In the rows, 128 means zero.
Each row of D is roughly a mix of the hidden directions of one of 4 groups; some rows fit no group.
D, 135 rows:
[[171 128 153 129 163 168  99 148 130 160]
 [151 119 142 148 154 152 153  71 163 131]
 [139 119 101 130 155 152 122 185 135 173]
 [119 109 118 172 131  77 106 109  99 101]
 [141  91 127 147 172 169 131 102 111 162]
 [119 185 146 138 155 165 127  92 147 117]
 [110 115 148  97 166 102 167 108 169 122]
 [111 189 132 135 122 100 118  86 133 100]
 [101 148  99 135  84  78 103 123 107 138]
 [152 107 160 186 139 106  93 128 148 128]
 [114 130 126 125 145 141 100 173  66 115]
 [169 105 156 159 170 153 139 109 142 108]
 [131 118 106 140 155 105  99 173  79 109]
 [117 107 109 154 146  87 102 174  96 114]
 [101 162 109 120 139 151 109 188 135 155]
 [140 149  86 120 128 192 139 131 134 158]
 [152 116 138 128 139 186 164  95 156 141]
 [162 111 154 129 147 156 138  65 137 116]
 [105 164  80 120 167 125 123 141 132 168]
 [116 108 126 164 109  79 127 122 103  79]
 [133 137 147  79 101 181 133 113 127 158]
 [136 122 113  74 131 165 179 113 124 141]
 [108 151 114  86  73 124 122 123 128 167]
 [ 97 166 103 136 106  91  89 161 123 129]
 [103 147 109 126  82  83 117 171 132 114]
 [150 112 131 105 154  86 125 164 155 170]
 [116 152 169 145 122 173 135  99  90 106]
 [136  92 102 155 105  76 124 155 102 114]
 [144  99 109 153  94 182 155 132 104 136]
 [126 157 161 147 126 112 124 100 111  65]
 [116 182 147 111 100 126 113 105 174 142]
 [130 158  96 114 156 108 113 190 134 141]
 [ 87 147 123  91  78 139 128 152 126 159]
 [ 88 144 145 116  85  81 116 128 136  96]
 [121  94 116 157 109  83 129 154  99  89]
 [145 102 141 144  86 126 146  72 123  98]
 [136 118 140 142 136 142 145  61 105  89]
 [134 124  97 172 159 110 108  96 127 172]
 [104 147  86 107 134 138 127 152 148 186]
 [131 108 166 149 139 136 159  67 112 117]
 [161  99 155 165 158 144 131  90 117  98]
 [135 148 112 120 181 165 118 163 118 163]
 [ 82 140 111  84  82 129 143 152 123 142]
 [130 106 135 136 131 136 164  53 132 129]
 [177 102 144 145 179 151 121 135 123 155]
 [138  76 120 144 154  85 152  98 150 137]
 [114 150  87 100 154 156 136 139 131 181]
 [160 152 105 134 159 132  93 183 124 112]
 [ 70 141 112 118 128 118 136 131  90  82]
 [156 112 143 143 162 149 154  69 145 125]
 [152 102 157 181 100 161 121 115 152 127]
 [180 116 130 147 156 163 139 100 146 162]
 [ 93 131  94 118  90  87 126 164 103 125]
 [114 159 140 127 119 123  89 192 109 112]
 [156 100 153 161 166 143 132  90 108 100]
 [102 177  97  90 101 141 134 131 141 161]
 [169  97  92 121 166 133 128 145 146 166]
 [112 149 108 135  75  82  98 151 134 132]
 [ 82 149 100 111  79  98 127 149 117 136]
 [103 112 152 129 108 114 155  81 139  78]
 [ 96 145 152 133 135 171 165 101 133  87]
 [118 129  96 154 105  95 127 180 102 100]
 [104 134 125 111 129 101 104 199 129 143]
 [154 110 115 123 136 156 166  68 139 145]
 [113 121 191 136 127 101 108 118  96  96]
 [ 96 130 129 124  73 136 132 117  94  82]
 [128 188 151 127 156 113 101 106 162 128]
 [159 111 129 148 162 166 157  79 119 133]
 [105 109 124 175 124  99 121 132  88  84]
 [ 91 178  97 140 117 107 102 114 103 104]
 [110 129 131 124 121 117 152  62 118  82]
 [172  89 155 136 155 136 153  89 146 132]
 [162 113  93 122 152 172 144 133 135 174]
 [154 122 154 165 183 154 120 112 120 100]
 [165 117 108 158 104  92 109 171 120 152]
 [130 104 103  91 112 138 134 148 147 190]
 [ 98 148 132 131 122 140  93  73 116  86]
 [144 107 111 164 162  73 132 133 158 116]
 [ 89 170 135 101  97  99  97 115 144 111]
 [159 137 120 113 131 183 157  82 126 143]
 [ 90 131 142 101 181 151 139 148 100 104]
 [134 110 108 132 148 191 135 104 121 170]
 [156 104 114 167 168  78 120 131 143 114]
 [126  98 172 121 120  85 146  80 128 115]
 [147 119 151 123 110 142 121  51 130 139]
 [ 78 162 102  96  96 106 122 105 114 127]
 [111 149 116 100  86  94 121 179 147 131]
 [ 86 132 142 152  92 110 115 110 117  75]
 [168 140 142 123 139 141 130  92 181 164]
 [135 157 120 139 190 152 117 106 143 164]
 [157  84 155 118 154 165 150 120  93 116]
 [131 105 164 109 184  91 110 109 142 120]
 [165 109 168 170 162 124 113 122 127  94]
 [137 126 158 108  94 153 182 102 125 156]
 [ 91 168 124  82 110 141 138  91 145 140]
 [147  81 137 116 175 165 144 107 112 145]
 [100 145 105 123  78  85 120 167 134 120]
 [119 118 152 127 166 181 162  99 150 116]
 [170 114 142 164 177 155 149 141 107 135]
 [132 142  77 121 126 169 126 166 142 166]
 [123 111 124 101  87  80 119 157  91 113]
 [123 119  95 145 113  70 109 172 115 132]
 [180 103 168 143 162 132 137 124 149 100]
 [165 137 147 173 121 181 134 101 125 116]
 [143  92 150 158 138  89 118 148 111  80]
 [153 132 147 113 161 187 136  99 138 155]
 [104 156 128 112  58 103 127 134 138 109]
 [158 148 149 108 106 152 174  81 126 122]
 [ 87 153 118 151 114  92 103 161 134  91]
 [127 105 122 100 108 158 152 131 134 194]
 [122 136 141 125 115  63 110 169 135  97]
 [123 112 135 165 141  83 124  99 106  80]
 [ 81 158 130  85 109 140 120  84 122 137]
 [176 131 151 160 167 143 119  95 156 134]
 [186 138 133 126 123 133 129  73 152 148]
 [131 156 141  94 151 145 112 136 173 176]
 [125  86 117 104  76 135 151 163 102 122]
 [103 162  99 111 108  94 109 172 143 152]
 [124 127 130 161 149 113 108  82  89  85]
 [145 107 122 125 179 176 135 121 128 171]
 [ 99 148 132 104  94 104  91 180 128 125]
 [129 132  98 129 124  89 126 195 152 137]
 [112 162 148 115 146  74 110  97 134  94]
 [103 138 116 111 113  96 101 192 110 135]
 [ 93 170  99 111 126 109 144  80 130 105]
 [118 139 137 162 153 113  91 180 107 100]
 [131 169 110 124 187 124  92 142 107 118]
 [146  77 128 153 155 151 149 102  90 112]
 [167 100 137 130 161 122 132 141 181 160]
 [105 120 108 101  80  90 124  84 121 141]
 [164 129 120  84 114 157 150  80 139 149]
 [143 120 131 100 144 190 143 116 137 172]
 [126 158 159 108 102  89 102 160 160 110]
 [105 186 122 121  87  97 114 138 152 119]
 [133 131 136 121 193 162 146 132 160 155]]
One row of each group comes first, with its name. Which group is each row after those in?
[160 113 130 134 120 169 161  69 130 123]
U
[110 172 105  97 138 149 127 113 152 178]
C
[138 107 127 168 158 133 155 181 123 159]
Z
[164 116 157 149 103 147 126  69 137 144]
G

[101 168 119 106  85 104 102 159 137 103]
Z
[ 80 153 123  77 115 155 122 148 103 134]
G
[122 137 121 154 195 101 118  93 118 119]
C
[125 131 108 139  68 132 128 185 138 138]
C
[150 113 130 158 151 182 132 107 147 169]
C
[120 148 158 133 120  85 118  86 128  79]
C
[150  88 139  74 113 154 123 108 108 155]
G
[117 142 101 137 112  80 133 183 155 117]
Z
[170 142 109 154 136 148 135  68 140 147]
U
[116 128 169 105 153 185 132  94 142 133]
G
[149 124 139  98 138 195 150 105 118 149]
C
[102 151 153 146 110 124 140  76 119  81]
Z
